The rows below fall into families. The same turns and mirrors carry the whole set onto itself and the rows of a family onto each other. For each named row, which other rows are in its family? Write them in the order they are listed.
These 18 rows form 3 families of 6 rows each.
marob: 1.25 0.24 -2.01 -0.68 0.43 0.58 -0.69 -1.60
kedek: -1.17 2.90 -2.15 0.04 -1.29 0.37 -1.17 1.00
Ladel: 2.37 1.73 -2.95 -0.66 1.82 0.78 -1.81 -0.72
musaz: -2.14 2.65 -1.57 -0.15 1.38 -0.66 -1.41 1.58
Fevu: 1.48 1.07 -2.42 -1.30 0.95 1.40 -0.93 -1.77
Voka: -0.43 3.60 0.25 0.16 0.70 -0.03 -0.74 1.86
Teza: 0.73 1.22 -2.64 0.28 -1.43 0.43 -0.94 -0.27
burif: 0.21 1.80 -3.20 -0.28 -1.03 1.03 -0.91 -0.92
Kuno: 0.89 0.75 -0.29 -1.28 2.51 0.52 -0.42 -1.15
saral: -0.11 2.99 -1.48 0.78 -1.30 0.18 -0.97 1.47
kub: -0.05 2.42 0.68 -1.45 2.41 0.50 -1.52 1.14
febe: 0.87 2.83 -3.94 0.23 0.50 0.79 -0.95 -0.64
Zigor: 1.31 1.36 -0.43 -1.91 2.64 1.03 -1.28 -0.79
zifu: 1.57 1.05 -1.25 -1.32 2.88 0.08 -2.47 0.40
Zaki: 0.00 2.46 0.85 -0.83 2.70 0.22 -0.51 0.51
Dedib: -1.30 3.25 -0.11 -0.52 0.46 0.05 -1.48 2.01
Tive: -0.65 1.48 -0.49 -1.04 2.67 -0.65 -2.23 1.51
dagu: -1.40 3.32 -3.25 0.56 0.40 0.06 -0.75 0.52

Which other rows belong to the same family as Zaki? marob, Voka, Teza, Kuno, saral
Which other rows belong to the same family as dagu? Ladel, musaz, febe, zifu, Tive
Which other rows belong to the same family as Zigor? kedek, Fevu, burif, kub, Dedib

